(in the rows, 128 means zero)
A single turn carries every row of the set below to another of its rows. Some are shown first; where does it send the rows asked next?
gafin: [108 137 105 118 133 130 166 144 161 141 115 131 142 100 148 150 124 140
 106 119 121 123 117 103 139 113 141 116 105 144  98  84 146 126 105 150
 129 130  95 133 118 140 134 106 129 161]
Toser: [112 109 134 138 130 134 152  89 135 125 120 125 139 125 130 113 101 119
 133 107  95 115 131  79 143 142 148 124 115 111 104 127 164 128 126 140
 157 143 135 116 154 164 151 133 133 154]
sopu: [120 111 134 128 126 142 121 132 133 126 113 149 139 123 121 121 101 131
 132 137  90 118 111 113 111 145 129 114 101 121  82 105 150 118 113 138
 170 131 144 133 150 156 141  96 129 142]
kupi: [130 117 140 135 154 141 129 123 149 121 113 106 116 116 136 164 131 154
 143 134 100 119 123  99 151 116 118 104 136 123  84  95 109 107 129 164
 144 124 122 123 121 138 131 121 135 179]
Kis: [121 145 112 131 120 152 114 120 136 108 155 124 132 136 142 139 102 131
 159  92 101 137 121 118 107 131 123 123 134 116 115 118 165 106 106 150
 135 140 138 128 111 154 134 115 137 168]
Pade: [125 129 122 121 111 143 139 135 147 112 141 145 147 122 152 159 100 148
 150 110  91 134 123  81 122  78 115  99 101 108 123  96 141 113 111 131
 167 148 123 173 137 114 136 113 117 146]
gonis: [128 144  93 123 129 146 149 140 165  94 135 120 128 105 146 127 101 141
 125 121 124 124 136  95 133 111 128 123  96 148  95  78 136 129 105 163
 123 141 106 140 129 122 157 122 108 162]
vemi: [121 113 121 128 134 150 137 115 120  84 122 127 114 116 124 110 102 127
 150 121  90 106 116  95 131 124 124 119 107 102  82  97 178 127 117 155
 160 147 140 130 146 157 156 116 149 163]
gokir: [124 108 123 125 130 126 151 125 156 118 117 135 144 138 145 120 106 143
 173 122 126  97  93 114 134 122 149  97 137  95 118  77 144 125 131 157
 161 150 113 124 132 162 147 136 144 177]
rumad: [128 106 129 101 119 125 135 137 162 114 147 135 151 123 137 166 125 133
 140 102 106 144 146  69 118 107 123 102 108 110 118  91 122 119 101 127
 156 146 101 149 141 125 126 131 141 150]
Vasa: [127 139 134 133 120 136 132 159 131 105 134 105 128 102 154 130 142 139
 138  95  94 123 108  90 142 118  95  93 123  91  94 126 132 110 125 153
 149 124 104 124 128 158 152 132 114 180]
Nif: [127  95 103 134 115 130 151 132 145  82 130 141 135 113 141 141 113 162
 138 108 104 121 120  48 122  76 128 133 117 113 100  96 149 116 107 158
 164 151 107 130 143 143 141 134 137 170]
tud: [125 104 122 126 106 125 156 103 153 116 132 132 148 121 142 155 111 149
 137 109 120 144 148  47 146  86 134 111 125 119 109 101 139 110 116 132
 150 148 112 126 151 144 122 142 133 161]
Monar: [114 153 132 140 149 135 136 128 134 112 133  94 126 121 127 151 132 143
 147 122  89 103 136  87 134 118 145 119 126 101 101  91 110 126 135 152
 141 137  99 149 149 135 154 115 113 180]
ved: [123 122 148 134 138 153 142 129 122 114 139 145 135 106 149 135  98 107
 153 116  98 124 125 110 139 135 137  95 110 109 125 100 157 122 125 119
 158 133 142 145 160 158 144  97 122 155]
pes: [130 141 133 141 114 127 120 132 140 124 111  99 151 112 131 108 125 153
 136 119  92 108 127  93 141 123 115 105 119 103  96 112 113 102 147 147
 149 135 101 143 134 123 146 136  95 156]
daz: [135 156 104 120  98 135 156 125 134 130 132 124 146 113 146 123 100 139
 133 111 120 123 122  91 152 110 124 109 101 151 100 119 126 134 104 155
 110 159 114 137 135 133 147 130 123 178]
vor: [124 131 106 129 119 143 118 148 143 120 130 127 131 121 155 125  98 127
 149 109 121 132 143 119 111 143 121 130 131 104  96 102 157  89 127 140
 135 151 119 127 132 148 112 132 131 130]
Nas: [112 117 114 126 107 129 152 139 145 116 124 153 152 128 137 148 105 172
 128 115  92 127  97  70 107  83 119 107 108 118  86 121 137 104 101 146
 169 144 118 154 131 140 139 118 135 158]
giv: [163 134 102 117 100 117 151 141 152 127 131 136 139 115 144 135 124 125
 118  96 112 111 104  89 140 130 113 124 104 133 119  98 127 147  95 165
 145 136 106 135 124 135 146 134 123 181]
vame: [138  83 148 117 146 134 138 124 148  98 129 134 139 107 133 116 109 106
 142 107 104 118 135 101 136 160 128 101 113 111 119 105 143 119 120 136
 159 133 125 128 141 150 143 137 146 147]
Sezu: [123 121 133 158 136 139 117 141 144 129 119 114 123 110 170 153 136 141
 135 112  89 125 121  89 148 105 118 131 125 114 112 124 124 127 125 166
 160 125 127 106 136 151 136 116  96 169]
Tik: [121 120 122 139 122 128 117 105 155 117 133 131 153 151 136 123 102 146
 164 113 103 113 102 119 116 120 146 119 132 121 133 114 142 135 106 169
 161 143 138 123 113 156 145 122 130 175]
mib: [112 130 111 133 127 129 155 148 152 129 126 133 135 131 163 129 103 126
 153 117 133 111 126 103 122 139 151 120 135  83 104  81 150 112 139 138
 153 150 105 128 162 170 133 135 120 147]
gem: [143 144 110 130 119 116 169 134 150 118 117 134 131 100 168 141 115 130
 119 118 123 113 120 107 169  94 121 109 113 127 126  86 147 142 101 165
 151 130 120 147 120 144 122 121 120 162]

Nif turns into rumad
Toser turns into ved
And these:
Kis turns into gokir
Vasa turns into kupi
daz turns into gem

